One turning vector, and how many ticks it has turned
The counts run from 0 to 190.
127 97 125 93 107 116 102 101 128 105 109 85 115 134 82 106 118 117 106
 70 136 119 77 93 119 101 111 99 114 98 120 57 102 116 88 114 106 101 81
 84 120 129 81 123 84 96 86 97 | 162
118 110 107 93 102 86 110 86 130 112 96 101 100 71 117 80 83 114 109 92
 108 103 62 108 77 82 117 100 101 90 121 90 108 68 110 123 108 111 65 68
 108 117 122 102 138 76 105 91 | 179
84 76 75 71 116 133 94 107 79 75 98 113 83 113 91 82 99 84 95 84 103 111
 94 97 78 123 89 88 100 100 91 110 96 97 80 88 145 107 134 87 103 105 98
 107 135 116 79 85 | 47
81 95 72 79 110 83 75 118 115 83 110 101 69 99 115 84 87 74 96 135 106
 78 88 112 93 79 86 107 97 95 84 85 88 90 107 114 121 117 57 73 82 103
 128 102 115 81 85 86 | 185
111 113 151 116 100 121 115 112 122 73 108 104 107 88 84 134 136 88 91
 85 121 107 110 100 122 101 106 97 99 116 82 105 108 134 84 85 106 120
 94 102 93 119 104 121 74 87 100 81 | 157
112 108 91 112 124 117 132 84 82 90 101 126 86 109 107 113 120 98 101 66
 105 91 105 71 108 112 71 112 114 113 51 120 109 112 81 118 104 98 114
 106 109 113 119 108 59 104 92 80 | 122
120 89 53 95 113 109 91 90 92 87 99 117 120 130 108 69 97 101 108 54 107
 116 105 77 97 124 98 91 121 112 106 95 117 114 85 88 65 106 112 107 128
 119 87 100 89 99 86 86 | 128
77 61 86 91 108 112 101 92 94 83 103 73 98 67 117 85 107 79 109 118 117
 86 115 70 100 96 87 111 72 92 71 75 86 91 97 87 65 91 118 120 83 89 104
 86 108 82 83 90 | 28
97 76 99 74 121 105 111 85 74 100 94 80 83 49 118 81 94 87 109 136 98 58
 104 92 101 78 88 113 86 105 120 121 96 86 107 114 94 99 95 103 94 114
 130 120 110 94 105 66 | 106
92 119 78 101 90 81 120 80 66 111 99 93 77 86 104 100 104 57 94 106 100
 99 85 109 80 121 131 88 86 87 95 119 97 112 116 98 118 91 150 106 133
 91 102 93 95 93 108 116 | 136
84 79 87 95 135 127 102 99 100 83 107 112 114 91 123 89 86 93 106 106
 104 87 113 86 103 53 93 97 101 95 118 114 80 89 114 51 66 97 81 119 91
 120 108 94 111 100 82 71 | 111
131 79 49 108 105 115 86 103 98 87 97 128 111 128 107 77 93 115 111 59
 104 100 95 94 105 119 96 89 118 120 95 95 132 108 73 110 78 111 107 89
 120 117 96 110 90 89 84 79 | 127
93 106 99 96 77 89 88 121 122 120 108 97 99 87 98 86 75 103 124 109 129
 113 77 77 102 110 137 104 99 111 99 88 103 115 116 94 92 111 81 92 143
 117 86 81 133 64 75 116 | 96
103 116 140 85 91 128 135 83 85 110 83 96 100 68 82 108 91 89 113 108
 107 103 88 76 97 114 125 99 95 119 132 109 95 119 102 88 94 106 110 117
 149 112 83 107 111 102 87 98 | 17
117 97 123 85 112 73 107 68 98 87 105 115 71 124 93 94 87 96 76 99 130
 129 84 110 90 92 57 93 118 96 138 103 86 131 118 98 81 108 85 106 110
 94 96 106 116 113 95 97 | 5
92 124 104 105 103 81 126 100 80 106 86 75 77 79 105 100 111 81 112 112
 95 70 96 76 122 90 119 119 89 106 104 86 82 91 106 148 99 104 79 87 113
 123 128 84 77 71 93 94 | 103
101 91 105 83 116 102 118 55 101 118 111 68 104 84 117 82 97 77 114 124
 121 85 71 80 95 91 108 116 96 103 115 70 75 98 127 109 72 88 97 122 126
 102 80 106 98 105 91 117 | 23
117 100 69 87 94 96 81 83 127 108 113 101 96 76 135 78 84 67 97 114 97
 109 70 115 66 108 123 89 93 119 84 106 105 106 135 88 98 107 123 107
 101 91 84 125 99 110 108 106 | 59
130 114 128 106 93 89 95 80 96 98 106 136 97 108 81 121 102 123 90 59
 129 120 90 105 101 80 83 80 117 78 112 91 129 107 97 131 83 102 79 85
 110 107 102 98 105 71 102 74 | 2
84 110 100 104 128 130 141 81 97 88 96 127 57 113 134 128 108 90 86 114
 112 107 95 110 99 97 82 95 109 90 82 124 69 90 111 95 114 96 116 102 95
 88 112 105 120 111 75 111 | 118
117 111 88 131 87 86 94 93 82 78 101 103 101 52 94 102 126 65 108 80 80
 85 89 116 83 107 127 88 81 108 88 111 109 106 107 133 97 115 126 89 103
 101 111 101 87 81 129 78 | 139
91 122 63 114 93 83 106 76 69 106 94 90 88 93 109 98 116 54 102 92 101
 105 99 93 72 133 119 94 95 85 99 113 89 109 99 89 92 91 152 114 125 90
 100 83 97 91 111 122 | 135
96 91 121 91 111 101 67 104 113 108 135 104 94 104 94 126 106 88 93 109
 146 122 87 126 110 69 105 78 110 77 110 118 100 130 128 70 115 84 103
 114 94 106 91 122 105 101 95 90 | 77
108 111 68 92 72 94 52 98 126 107 109 97 110 82 116 85 108 67 104 96 106
 110 84 106 77 104 140 85 93 106 61 74 122 102 116 121 99 109 107 87 90
 98 81 97 96 75 97 101 | 61
111 93 48 101 91 94 104 108 101 97 95 117 86 139 114 83 76 92 91 99 100
 111 77 127 99 128 126 71 103 99 128 91 97 112 108 86 101 101 126 95 135
 102 87 97 115 94 78 120 | 131
124 108 109 113 106 115 113 66 105 107 97 86 130 75 102 88 121 94 134 94
 112 84 75 78 86 107 105 106 100 121 123 73 81 89 102 129 51 109 78 105
 118 107 91 100 101 93 100 103 | 21
103 116 111 73 101 82 116 79 85 104 79 78 91 90 113 102 112 75 64 107
 108 105 132 111 114 87 100 94 90 69 143 102 107 104 94 82 88 100 117
 118 81 111 118 123 56 91 117 92 | 70
133 111 114 118 94 125 117 81 111 106 88 96 117 73 101 101 112 100 132
 104 99 77 63 93 95 109 121 97 99 128 133 76 89 94 105 137 67 118 77 93
 126 115 90 108 102 87 100 105 | 20
79 108 107 83 94 95 107 84 93 111 79 76 66 58 112 81 107 85 112 124 110
 106 107 72 86 120 115 104 100 103 116 99 66 84 112 122 90 107 107 96
 108 106 112 89 146 89 83 124 | 100
104 68 88 108 107 96 103 103 113 92 115 77 87 91 114 91 93 82 109 136
 110 66 58 105 117 90 115 110 78 114 90 58 77 102 132 127 84 103 82 98
 108 102 94 95 94 86 85 106 | 25
124 112 73 85 101 123 132 85 96 107 82 114 105 93 115 99 83 86 95 97 80
 104 71 114 64 130 98 87 97 105 131 118 103 80 83 88 124 107 131 95 124
 98 98 131 92 105 108 105 | 53
64 108 72 80 108 94 73 120 93 82 95 101 93 89 106 95 113 67 109 107 108
 86 124 66 95 89 82 104 98 101 71 101 87 89 75 100 103 122 73 96 81 108
 127 90 94 75 91 68 | 187
77 98 83 65 113 73 87 101 111 93 108 91 64 98 123 73 77 67 96 137 112 93
 80 109 89 73 90 114 100 94 100 96 81 96 127 107 119 110 66 84 90 106
 122 102 117 94 86 97 | 184
103 75 93 91 111 99 120 80 107 110 115 69 88 92 117 83 84 83 107 137 119
 74 59 101 112 81 116 117 79 108 100 64 78 102 138 117 86 89 91 108 121
 98 83 104 99 99 85 111 | 24
117 108 123 98 111 75 108 63 95 88 105 115 86 122 94 98 98 106 84 71 129
 137 96 89 92 79 62 96 126 91 131 96 93 133 108 105 67 108 80 108 112
 108 99 93 97 105 96 88 | 4
122 98 114 66 97 89 101 60 76 97 102 93 114 69 92 82 89 68 79 91 102 97
 95 106 76 74 134 91 79 83 107 106 136 110 128 109 98 89 129 108 113 103
 85 110 96 95 111 66 | 142
86 83 71 111 136 109 96 114 96 50 112 110 87 129 94 75 116 74 101 60 102
 107 101 87 91 102 85 100 108 112 70 105 72 122 93 83 120 111 111 90 95
 118 103 94 105 117 79 81 | 45
117 101 113 79 100 91 94 53 68 96 94 96 113 55 95 87 118 64 95 80 99 96
 105 91 70 91 120 97 87 96 96 115 129 103 116 107 87 95 138 109 101 98
 96 108 90 98 127 63 | 141
127 85 145 67 102 138 100 77 121 108 99 91 105 101 90 109 121 118 104 92
 140 119 90 107 104 113 95 95 112 92 116 97 118 113 90 102 111 99 114 93
 100 117 88 148 119 109 89 92 | 160
115 88 98 125 85 84 89 120 126 90 115 106 105 69 98 88 76 113 126 96 110
 113 76 82 98 122 78 101 102 138 114 101 99 119 94 82 71 132 81 106 130
 118 105 110 91 89 109 92 | 92
91 107 95 103 88 86 98 111 113 74 100 101 100 126 99 123 108 62 65 125
 119 94 91 137 110 77 101 86 79 71 97 53 94 113 96 88 99 121 75 104 86
 83 95 90 80 81 95 110 | 150
